In the rows, zero is written as 128.
Each path below is one point turned by a fixed rotation once a step. After each direction that follows a path, write how fast that rotation turns it, in degrees a step (0 if it stays still).
Each turn is a multiple of 5 degrees from 10 to 175, or 0.
Each row of a path follows its step; steps can be skipped.
Rotation 1:
step 0: [125 133 132 121 134 132 132 125 122 129 125 123 138 140 132 123 125 121
 132 119 131 138 133 132 118 123 120 126 127 129 138 131 129 134 132 122
 126 128 129]
step 1: [128 128 133 117 130 127 126 134 118 126 128 120 116 136 131 127 127 123
 127 133 133 133 136 125 115 128 132 119 128 124 126 129 124 127 121 132
 126 135 127]
step 2: [135 133 129 121 125 135 127 130 125 124 131 123 131 134 129 139 131 127
 116 123 126 136 128 127 119 121 118 124 128 135 135 133 118 128 130 131
 128 127 126]
step 3: [126 130 126 123 135 128 127 129 125 133 126 119 131 135 127 132 136 122
 130 128 142 127 132 129 116 134 135 128 125 135 134 134 119 124 122 129
 124 122 122]
step 4: [134 136 131 126 130 119 125 127 122 128 129 129 119 136 131 126 128 126
 120 121 133 136 126 134 119 121 130 122 128 142 136 132 128 124 128 120
 132 133 127]
step 5: [127 127 134 117 130 127 130 137 125 137 125 120 131 135 133 135 136 132
 119 135 128 132 129 126 122 124 136 132 130 134 132 135 128 122 121 131
 133 127 135]
step 6: [123 133 118 127 133 128 137 127 117 135 132 126 120 132 125 134 135 122
 124 121 125 133 121 132 123 121 127 125 136 137 132 133 125 127 125 132
 127 122 124]
step 7: [125 130 127 124 125 123 135 132 124 138 128 121 134 135 127 123 132 118
 131 131 127 141 130 123 123 129 130 131 128 131 139 131 129 117 129 118
 129 131 126]
step 9: [123 131 134 119 120 136 135 126 116 127 135 124 128 134 132 132 137 130
 131 136 127 139 127 124 117 125 125 126 130 126 132 134 124 124 134 128
 128 125 126]
step 11: [128 131 131 120 127 126 131 128 123 123 125 127 124 130 127 130 131 129
 124 133 138 134 128 124 116 130 125 119 119 135 142 129 128 124 133 116
 123 121 130]
Speeds:
[130 131 128 128 128 125 128 128 129 128 127 127 129 130 130 123 128 128
 132 127 131 127 129 129 127 129 128 127 125 131 129 126 132 129 128 125
 128 128 129]
95
Rotation 2:
step 0: [131 128 132 128 116 135 133 133 136 130 130 123 118 133 132 133 128 139
 141 130 129 125 135 133 127 126 132 132 130 128 124 130 125 134 130 132
 127 125 129]
step 1: [128 124 137 131 124 137 127 130 131 135 130 120 115 123 129 132 130 132
 131 127 125 124 131 128 124 130 131 129 123 134 126 128 130 125 122 135
 137 127 115]
step 3: [121 132 133 125 134 126 128 131 123 133 124 133 127 136 120 133 125 124
 123 122 131 125 129 123 123 124 125 128 131 141 121 127 131 127 124 127
 120 121 119]
step 4: [124 126 119 125 131 124 134 126 125 130 131 128 128 132 122 139 126 121
 132 129 134 125 132 132 124 129 118 128 136 134 121 134 127 122 133 124
 117 129 122]
step 5: [125 126 121 136 125 126 136 131 127 134 130 123 126 133 122 133 133 130
 133 127 127 133 122 133 121 125 122 128 130 127 127 147 130 131 130 124
 122 128 127]
step 6: [128 130 123 134 122 130 134 130 134 129 129 124 127 121 130 126 135 132
 134 129 132 131 126 124 126 132 139 131 130 131 125 144 133 134 132 134
 122 133 122]
step 7: [131 129 129 131 126 129 122 132 131 131 131 125 123 118 128 128 131 130
 130 116 125 131 132 124 130 125 135 135 132 131 120 136 137 132 138 134
 135 121 127]
step 8: [121 136 129 124 123 128 121 128 131 131 128 127 123 117 129 124 131 123
 133 119 123 127 129 125 132 128 126 136 127 137 132 126 138 119 130 127
 128 120 122]
step 10: [122 125 126 133 129 129 134 126 135 126 116 124 126 134 122 132 136 124
 137 126 135 120 132 132 131 125 119 118 125 138 126 127 132 125 125 126
 130 129 126]
step 11: [135 127 133 136 123 131 132 131 128 135 121 119 125 130 125 135 130 122
 139 135 136 127 135 136 128 127 127 123 126 129 125 132 132 125 132 128
 120 133 135]
Speeds:
[126 129 127 126 127 130 124 130 129 127 126 126 124 128 129 126 125 125
 126 125 129 127 127 127 128 129 127 127 127 126 128 126 126 128 127 131
 129 125 126]
55
[132 126 127 131 124 131 128 128 127 127 127 125 127 127 127 125 130 130
 127 130 128 129 129 129 125 130 126 128 127 130 127 129 126 130 129 131
 128 129 129]
65
